(in the rows, 128 means zero)
One turn or mirror swaps these rows in pairs. Which row does each one swap with?
The rows were stretched afterwards, more along some directions than others.
Levuz: [150 148 135 110 151 157 132 137 130 134 126 147 131 101 157 150 115 108
 130 151 143 173 126 108 172 111  94  93]
pup: [140 146 116 147 151 114 127 127 129 108 162 118 177 106 146 118 113 159
 144 115 155 112 170 117 139 152 142 190]
reke: [103 120 119 108 138 117 142 134 172  93 111 149 115 115 135 145 147 135
  94 112 127 123 120 127 101 150 160 162]
Fanib: [ 97 161  86 125 160 108 125 176 124 119 119 122 123 145 105 134 117 140
 164 125 102 119 120 102 118  89 129 132]
vegot: [124 126 116 143 154 122 113  91 160 125 131 139 124 130 108 127 156 121
 150 118 150 118 110  95 106 111 158 109]
sir: [158 152 136 129 161 131 125 142 137 128 109 129 132 104 154 139 112  96
 140 137 137 164 132 110 156 113  99  96]
lafam: [105 143 170 115 131 119 113 136 104 125 118 114 116 104 169 134 116  96
 133  67 134 154 168 173 148 117 122 152]
nupe: [169 111 149 156 136 152 148 129 135 145 101 125 143 176 138 142 133 155
 129 115 125 149 155 100  99  91 137 123]
resu: [162 153 139 120 145 148 127 148 129 135 112 133 129 109 136 138 117 117
 140 147 130 161 130  92 156 113 107 110]
Fik: [107 144 164 116 128 111 107 136 121 132 108 109 107 106 168 141 102  92
 119  67 139 154 164 170 143 139 122 146]
kotep: [114 148 154 113 132 115 116 129 102 128 119 112 126 113 190 160 116 100
 126  75 140 150 155 174 122 114 130 143]
bopav: [152 163 131 106 150 145 127 158 136 123 114 147 124  95 153 133 121 109
 143 135 141 167 129 110 161 115 111 113]
Fesi: [164 119 139 148 129 160 146 117 147 143 113 122 130 179 132 142 146 170
 126 119 134 150 147  98 103 102 147 125]
ruza: [141 130 111 133 146 117 130 121 137 113 160 130 172 113 136 124 106 165
 122 139 146 111 160 115 162 144 127 178]
pibi: [144 155  99  83 150 165 125 138 144 126 182 159 115 141 166 150 116 133
  91  82 143 130 138 157 131 130 174 154]
gilad: [116 128 115 173 142 130 146 112 137 151 138 122 112 138 123 115 132 149
 139 152 145 142 115  94 140 133 124  97]
Zag: [130 129 119 174 125 118 141 108 125 149 114 104 114 131 116 124 126 157
 143 139 158 133 105  82 133 123 150 102]
beze: [108 144 165 122 131 118 114 129 124 131 122 112 107 118 168 139 115 103
 135  69 140 156 183 162 152 125 115 139]
nadi: [163 132 133 111 130 140 130 136 131 134  96 136 136 107 142 142 119 110
 129 152 146 163 113 107 154 111 105 100]
tup: [102 154  93 123 155  92 120 165 123 111 114 116 131 149 107 128 116 141
 154 118 115 110 135  98 121  98 135 137]
fafiz: [123 159 127 153 190 118 128 162 161 108 128 127 130 123 154 127 105 122
 134 122 139 104 127 126 117 127 129 147]
ruzip: [166 105 133 156 149 154 144 123 147 140  94 130 127 167 133 139 135 168
 118 111 143 165 155  78 100 107 146 126]
pomol: [115 100 134 112 128 117 135 124 172 106 110 154 108 114 135 151 140 135
  94 113 122 119 123 130 106 152 153 155]
Gega: [129 103 128 108 128 134  95 172 104  88 151 162 123 125 150 112 118 133
 116 120 129 124 128 136 107 110 149 170]
Gusel: [114 147 170 123 128 107  98 139 112 120 115 119 103 106 163 139 117 103
 129  73 144 152 162 153 139 126 146 142]
ved: [ 88 156  98 131 152  94 120 159 117 112 122 125 123 148 100 128 123 144
 152 125  98 103 114 124 116 110 137 131]
betog: [118 142 104 131 149 129 129 137 146 107 175 123 171  92 140 130 103 153
 133 127 136 120 161 120 150 150 121 189]
vib: [164 110 150 162 134 158 147 122 139 143 113 124 138 173 136 144 140 166
 128 119 142 144 147 102 101  89 152 127]
veb: [135 124 119 145 142 128 139 131 136 114 163 123 180 111 132 115 113 172
 143 140 140 118 162 116 131 156 112 186]
poz: [125 123 117 135 130 132 132 125 136 112 165 125 180  98 123 109 127 164
 151 138 145 115 143 129 139 158 126 174]
daz: [133  99 144 123 120 139 124 167  96 108 148 164 108 126 145 105 100 142
 125 102 102 129 161 158 110 116 136 161]
Nog: [117 133 120 109 145 109 139 128 174  94 112 145 110 124 137 149 146 142
  99 101 127 123 128 114 100 149 163 168]
Fuzal: [145 143 144 116 145 146 122 149 131 112 122 137 137  87 154 122 123 104
 145 145 138 162 130 120 172 104 105 106]
Zer: [ 87 165  80 109 151 120 125 174 123 118 133 124 126 146 105 137 113 134
 152 137 103 112 111 114 129 106 123 125]
Puz: [ 84 120 126 133 145 110 121 125 132 146 115 109 120 124 111 126 108 131
 115 120 129  94 145 139 121 134 108 197]
befi: [165 174  62 118 154 100 148 159 116 109 146 133 108 136 156 137 120 150
  85 113 141 131 128 116 127 158 181 149]
Veg: [107 127 118 126 157 114 111  91 158 106 130 139 122 127 116 138 162 117
 140 109 148 109 114 108 121  93 161 111]
somag: [121 140 159 113 127 117 114 138 115 112 121 127 112 112 173 154 115 100
 102  82 134 165 166 158 153 132 115 131]
lota: [141 136 139 113 140 130 111 136 138 110 104 133 143  82 163 141 120 101
 136 156 154 156 117 103 154  98 116 106]
gufan: [156 161  92 116 145 105 138 170 114 121 147 144 102 132 142 128 112 148
  96 111 149 130 117 112 123 150 185 164]
Kupe: [117  90 120 120 149 142 140 109 111 120 155 170 152 110 132 146 123 129
 131 153 123 123 103 118 109 118  84 162]
mes: [147 143 148 132 156 139 136 147 132 127  97 135 140 104 158 134 102 108
 132 151 141 176 141  98 174 111  80 106]
Mar: [ 98 118 120 120 121 119 127 127 128 153 112 101 132 156  99 140 105 124
 115 121 126 100 136 147 100 143 112 175]
Tun: [168 141 149 135 133 136 120 140 118 124 105 139 133 102 137 143 122 116
 136 147 140 173 122  93 153 100 111 101]
fod: [118 121 115 139 161 101 121  91 148 111 120 130 123 124 136 138 154 122
 153 119 162 105 115  96 106 106 153 122]
vit: [164 103 147 160 141 148 155 124 153 139 106 123 141 159 137 137 138 168
 135 108 141 143 175  94 103  89 143 125]
Nir: [ 94 120 118 105 138 119 152 141 170 106 105 147 112 112 131 144 140 142
 105 103 112 124 134 133  95 142 148 163]
gug: [172 106 145 156 143 142 149 118 141 151  91 135 125 171 143 152 139 155
 115 113 137 151 153  92 101  98 141 121]
Raz: [125 137 116 124 177 128 134 170 142 111 146 132 129 127 134 129 113 126
 134 127 127  86 115 146 116 118 120 142]
zale: [107 137 174 130 115 104 112 148 105 115 108 112 115 114 150 128 106 107
 132  82 120 151 161 176 128 143 125 150]
per: [ 98 169  84 122 176 100 122 180 122 111 138 126 119 145 123 136 109 135
 142 112 106 115 137 112 133  92 133 146]
begu: [119  78 135 122 142 135 154 115 121 125 108 175 140  97 130 119 119 122
 136 144 134 137 131  94 128 118  76 132]
letus: [114 170 109 154 180 115 132 162 144 111 131 121 117 132 143 126 110 138
 119 114 129 119 112 137  96 147 148 135]
san: [ 85 158  89 121 166  94 125 184 126 108 120 123 119 145 108 134 107 137
 147 123  98 110 125 105 110 104 120 149]
luned: [128 119 105 135 143 106 129 117 136 139 124 102 136 149 100 148  96 136
 102 139 143 109 124 104 113 137 125 159]
Fup: [114 113 117 110 151 118 143 134 173  88 129 153 110 114 134 153 135 142
 100  95 114 124 123 139  92 161 158 162]
temaf: [137 149  97  80 129 173 129 146 125 133 167 153 113 134 173 144 119 153
 101 113 144 125 123 160 126 127 171 170]
zifik: [112 145 161 136 144  95 114 130 124 117 110 113 102 112 184 143 111 101
 117  63 133 149 173 171 138 129 130 145]
dom: [103 147 168 120 137 110 111 135 125 123 113 111 105 110 166 141 115 100
 124  70 135 147 170 151 144 139 121 142]
beg: [151 149 107  87 136 175 124 128 135 122 184 157 130 133 156 144 132 152
 100 101 142 126 132 161 138 116 178 158]
zufil: [103 112 137 114 129 110 133 129 172  95 104 142 127 110 136 140 139 129
 100 110 118 122 134 129 106 155 146 172]
sim: [117 161  87 128 160 109 124 179 115 109 126 116 148 148 109 133 127 135
 162 111 117 121 127 104 101 104 138 127]
Koseb: [123 142 109 132 145 130 140 128 136 112 169 128 170 105 141 118 113 169
 141 130 130 115 159 135 141 156 124 182]
tos: [134 133 110 130 145 122 135 129 143 103 167 124 177 101 153 118 119 162
 136 113 150 122 174 133 142 164 130 188]

Swapped with Fanib: tos
Swapped with Koseb: tup
Swapped with ruza: ved
Swapped with per: poz
Swapped with Zag: befi
Swapped with san: veb
Swapped with Fik: sir
Swapped with Gusel: Levuz

